In the rows, 128 means zero.
A single turn carries every row of the set below to another of its rows. Some are shown first; where does it send the rows asked next?
z_595: [151 148 140 128 138 109 123 103 112 131 126 145 157 124 132 143 147  96
 141 155 119 105 120 147 112]
z_195: [134 120 117 135 126 100 123 100 155  94 122 130 102 110 104 108 124 145
 139 115 137 125 150 148 166]
z_267: [126  94  86 142 118 132 135 122 140 114 124 120 172 131 120 129 130 128
 128 121 128 140 188 133 126]
z_485: [119 147 179 149 117 137 123 158 156 108 115 141 148 141 134 138 139 139
 135 112 125 147 119 120 135]
z_857: [144 123 119 174 152 113 114 121 131 141 118 108 110 139 120 138 128 150
 171 121 156 151 122 147 107]
z_480: [116 104 138 128 103 128 138 115 133 168 121 126  92 142 130 148 124 110
 138 112 132  82 117 127 121]
z_385: [117 122 137 112  89 131 145 158 109 112 104 137 151 149 110 159 105 131
 132 113 133 113 139 116 120]
z_654: [124 127 146 148 146 101 128 125 173 123 132 137 138 127 125 178 156 113
 152 126 150 117 152 128 124]
z_322: [120 139 113 152  86 123 132 133 128 123 132 109 133  95 115 145 147  92
 128 147 127 140 154  93 137]
z_668: [116 128 110 131 112 149  97 115 168 119 127 130 144 182 130 119 144 108
 133 147 109 122 137 115 123]
z_166: [163 101 104 133 136 133 110 123 153 109 123 124 161 128 137 110 136 161
 129 123  97 157 135 133 125]
z_439: [100 105 152 114 144 122  99 147 125 118 124 128 115 117 123 140 115 111
 100 167 114 140 124 130 118]
z_833: [104 108 108 135  97 110 138 103 126 112  84 150  95 122 116 158 138 132
 125 133 111 169 147 123 116]
z_895: [141 126 106 145 117 108 132 157 141 115  98 107 130 135 153 119 112 132
 156 156 148 130 136 149 108]
z_761: [155 146 112  91 111 105 107 131 123 118 128 105 145 142 114 166 130 116
 124 110 103 130 114 133 130]
z_870: [127 111  92 138 134 127 152  83 141 106 112 144 138 132 157 131 102 134
 117 151 135 122 116 130 153]
z_682: [118 143 118 142 127 127 131 134 125 159 150 134 147 151 139 175 144 144
 118 114 137 154 155 106 111]
z_111: [119 109  54 123 127 110 113 110 139 111 123 129 113 128 115 143 131 118
 137 105 123 133 102 136 157]
z_449: [ 96 135  93 150 116 117 151 100 134 103 115 112 137 149 121 120 154 112
  96 111 103 152 117 146 140]
z_77: [113 150 133 125 137 126 120 149 141 163 148 103  90 131 141 138 125 107
 131 109 127 129 110 144 147]
z_43: [127 155 127 153 117 125 127 147 117 172 124 121 107 137 158 125 132 126
 134 113 123 125  89 118 125]
z_183: [ 89 123 112 133 106 147 112 118 158 101 124 147 106 124 141 126 147 145
 127 107 118 171 100 124 144]
z_13: [110 142 106 147 153 132 124 130 124 105 128 178 106 123  98 118 131 157
 123 135 108 147 128 124 127]
z_139: [151 120 157 121  85 135 148 104 135 145 113 116 142 160 152 134 155 143
 144 113 117 143 126 132 123]
z_327: [134 138 113 128 103 161 129 100  99 136 139  92 129 138 119 138 137 111
 141 131 130 148 128 105 169]
z_512: [124 138 140 147 106 140 135 123 122 175 127 151 106 125 133 131 112  99
 158 125 124 112 110 105 133]
z_943: [134  86 104 139 146 134 125 137 148 111 133 120 143 104 103 157 152 131
 110 123  96 161 154 127 135]
z_401: [ 87 109  93 121  92 136 151 120 101 106  99 148 122 127 129 107 123 119
 143 125 134 133 119 145 139]
z_821: [118 120 113 150 132 117  95  92 118 115 109 162 113 105 140 106 139 118
 130 138 126 135  99 157 142]
z_199: [140  75 125 135 137 125 142 130 115 111 108 138 148 103 111 113 139 143
 131 142 112 129 159 151 110]
z_815: [146  97 125 155 119 114 124 138 160 109 130 116 125 118  81 128 129 129
 135 116 107 104  96 118 109]
z_359: [112  93 164 168 133 133 131 114 121 134 125 119 114 130  97 136 135 151
 134 109 132 142  95 119 102]
z_681: [131 102 134 145 118 157 120 113 126 115 109 140 164 115 135 119 138 116
 111 146  95 168 157 135 135]
z_6: [177 113 144 134 145 122 122 129 131 149 129 136 127 118 117 172 109 129
 142 121 116 145 112 126 161]
z_425: [ 85 100 148 117 127 145 136 124  98 132 134  93 114 132 117 157 126 131
 110 129 141 155 125 113 139]
z_608: [ 97 126 126 126 120 107 107 136 144 173 124 118  93 162 127 141 127 106
 144  97 135 118 140 127 131]
z_583: [136 111 127 118 151 127 171 146 119 138 137 112 147 162 115 138 130 127
 142 115 133 107 129 164 140]
z_879: [ 81 108  94 161 124 117 130 112 141 112 131 156 105  99 117 143 147 129
 133 115 159 124 142 135 127]
z_268: [139 127 104 138 138 148 105  90 118 143 126 122 127 178 116 126 128 117
 170 140 142 123 143 142 136]
z_665: [126 127 175 147 122 117 108 116 103 154 130 149 136 132  93 135 136 111
 124 112 125 134 163 144 132]

z_879 goes to z_401
z_815 goes to z_322
Now find these:
z_608 goes to z_480
z_583 goes to z_665
z_268 goes to z_359
z_166 goes to z_943
z_195 goes to z_833
z_385 goes to z_595

